128 stands for zero in the data rows.
Here are some points:
[147 107 153  43 127 124 103 100 165  67 110  89 172 142 114 102 103  92
  88 136 115 118  74 102]
[116 152 109 126 124 129 138 125 114 127 146 137 116 131 143 125 140 154
 145  93 146 143 143 130]
[159 196 189 160 158  94 141 152  93  74  96  77 145 109 138 146 152 126
 160 146 121 103  50 133]
[152 115 110  97 154 105 131 114 131 120 110 121 134 109  99  90 122 110
 138 157  95 144  78 140]
[110 145 149 132 125 130  89 140  91 101 109 124 145 121 118 152 113 172
 145 131 114 143  71 125]
[143 130 192  91 115 130 112 168 173  73  83  85 173 164 123 136  89 109
 127 101  99 117 104 121]
[129  99 102  98 123 134 101 119 141 117 135 134 121 137 122 125  97 155
 120 116 123 132 136 127]
[173 194 158 154 159 137 151 155 119 123 113  84 100 153 141  85 137 148
 185 139 120 134 132 156]
[129 255 164 246 133 169 146 154  38 166 103  90  49 164 163 156 170 215
 208 116 169 132 175 151]
[106 161 112 221  79  83 167  98  58 214 222 175  68 101 171 142 167 154
 116 162 154 132 157 154]
[157 150 153 193 133 133 186 160 119 120 133  82  92 159 120 127 156 128
 172 144 123 113 159 162]
[137 214 178 224 161  96 165 166  69 111 132  90 115 105 154 138 168 156
 175 149 139 127  88 153]
[131 164 143 195 164  85 169 153  88 102 132 103 123  90 128 145 172 131
 151 154 133 117  80 144]
[193 166 177  75 159 159 110 133 159  71  58  50 145 170 109  73  98 121
 161 120  99 136  88 139]
[131 198 156 187 141 111 168 160  78  92 130  92 110 133 133 149 177 160
 180 124 143 125 103 140]
[164 119 148  82 131 157 106 141 169 107  92 102 165 146 136 116 110  81
 122 147 103 126 110 106]
[107  95  70 162 108 143 145 147 136 229 185 215 106 110 157 134 133 136
 114 141 140 146 216 133]
[148  26 129  60 105 156 139 148 217  97 115 125 171 157  83 108  85  46
  91 105  77 122 147 125]
[169 100 146  46 116 178  89 139 181 101  87 110 174 157 120 111  89  81
 113 137  93 131 110 103]
[ 74 115  78 216  88 132 159 124  82 206 241 205  67 111 147 129 150 174
 121 118 157 169 204 153]
[ 90 113  81 142 130 102 117 137 130 154 138 192 145  81 142 167 124 158
 122  88 154 146 148 134]
[140 139 136 158 133 104 137 127 106 116 146 129 106 128 130 149 139 159
 153 143 144 101 130 136]
[174  72 169   0  76 201  25 104 232  75  26  92 219 174  80  99   1  58
  64  76  54 156  79 100]
[ 89 152 161 180 125 115 148 173 111 133 138 140 117 140 143 153 132 159
 151 103 135 115 151 135]
[ 72 120  87 224 130 110 164 150  83 187 176 196  67 103 107 164 153 217
 149 108 169 133 203 166]
[159 237 158 190 155 100 155 123  70 127 117  80  88 127 165 131 180 165
 183 148 165 104 110 146]
Then 16 other points, each followed by its number:
[133 179 132 183 153  86 154  95  60 159 125 121 100  82 116 126 164 169
 136 144 161 115  98 158] 0
[186 101 161  96 121 153 150 155 176  80  91  80 147 164  95 118 122  59
 131 127  92  95 126 126] 1
[ 98  73 102 109 125 129 132 144 137 110 125 168 130 124  78 158 124 144
 122  81 133 112 152 128] 2
[118 141 103 119 145 113 126  86 109 151 157 131 107 117 148 109 142 148
 107 152 161 125 136 119] 3
[152 136 153 174 136 142 184 177 134 116 122  96 105 160 113 122 154 115
 170 137 113 115 155 154] 4
[ 85  59  78 200 110 123 192 150 139 221 212 205  77 126 134 123 141 124
 116 132 132 131 241 157] 5
[103 111 109  87 154 139 113  89 133 119 120 116 138 128 129  87 138 103
 108 147 127 143 102 105] 6
[103 168 122 174 153 120 148  97  66 126 118  91  71 143 123 137 184 150
 147 155 154 101 127 124] 7
[183 192 183  68 159 128 114 106 123  34  62  24 157 148 110 101 135 113
 139 152 124 109  33 113] 8
[140 197 123 134 165 144 152 129  81  90 101  64 107 143 139 121 191 117
 173 166 133 125  88 109] 9
[103  72 102  67  96 121 102 122 167 136 156 184 160 115 127 119  78 133
  92  82 120 151 139 124] 10
[ 31  33  70 145 118 125 126 123 145 200 166 216 130 105 125 133 118 120
  91 114 119 162 181 125] 11
[159 255 200 254 197  82 173 172  35  71  91  42 109  99 157 166 206 186
 218 157 161 105  47 158] 12
[ 25  66  68 176 107  98 158 140 103 230 222 255  99  84 152 132 144 133
  95 107 143 146 203 127] 13
[154 249 161 240 153 138 169 147  53 154 160  92  65 135 190 126 190 167
 190 156 172 117 156 142] 14
[143 151 176  94 176 129 104 116 128  38  21  32 174 138  84 121 136  96
 154 141  94 127  18 116] 15
Which two of these numbered points are nearest to each point below, ignoring the 2 directions in which the first points spread most? Their numbers follow each, nearest first.
[144 108  99  95  99 120 113  70 136 189 167 170 107 117 150 120 121 102
  83 158 151 100 169 106] > 3 8
[133 149 143 221 141 133 201 168 113 139 161 110  80 151 131 125 167 149
 171 134 144 118 190 166] > 4 5
[145 125 147 162 136 149 167 160 134 114 120  94 117 157 110 124 147 112
 156 141 115 118 148 140] > 4 1
[110 152  96 144 139 122 164 152  94 130 162 122 100 136 159 124 174 121
 160 164 124 134 127 116] > 9 6
[115  81 110 140  60  79 135  86 127 187 198 185 130  91 153 143 122  79
  64 143 119 124 131 131] > 0 13
[125  87 115  84 128 135 113 138 148  92  93 139 145 128  70 141 101 147
 123  87 116 127 118 137] > 2 12
[147 124 122 126 127 164 115 147 151 157 125 144 135 131 145 121 119 125
 134 134 128 141 161 125] > 14 5
[119  97 109  56  98 124 102 114 163 105 135 143 158 135 132 119  88 113
 104  84 109 150 113 116] > 10 8
[117  61 132  41 143 140  95 126 178  41  54 112 182 134  46 141  85 119
 102  75 111 115  88 118] > 2 15
[142 203 119 211 140 106 163  92  62 188 162 127  52 118 162 137 192 175
 156 161 196  92 178 144] > 3 8
[164 180 147 129 145 133 119  85 110 141 103  91 107 129 143 119 159 103
 125 159 161  92 126 106] > 3 7
[138  80 142  78 127 140 115 134 183 113 122 123 159 135 117  93  82  71
  90 115  92 134 120 117] > 13 5
[143 133 137 100 154 128 124  87 117  79  79  65 122 142  92 118 147 111
 127 153 123 104  79 119] > 7 8
[155  85 136  28 156 154  89 137 174  22  36  90 186 135  42 127  95 106
 121  86 100 118  61 111] > 2 15
[131 199 155 255 160 134 205 158  75 137 140  71  53 158 142 131 201 159
 199 158 156 108 176 164] > 4 5
[ 96 139 128 170 161 115 140 115 105 116 100  83 119 121 124 138 165 128
 145 145 128 138  97 134] > 15 11
[110   9  82  77  92 161 108 146 220 182 168 208 170 127 135 110  69  78
  64 118  98 158 198 116] > 5 14
[113  48  95  28  82 127  87 120 188 125 148 185 181 119 120 121  66 101
  75  78 101 157 126 112] > 10 12
[127  72  73 107 115 119 138 107 143 147 178 188 131  93 112 123 129 136
 101 117 146 143 154 141] > 8 12
[149 186 157 199 154  96 146 148  85 113 124 109 129  88 142 154 162 151
 159 154 146 123  85 144] > 12 10
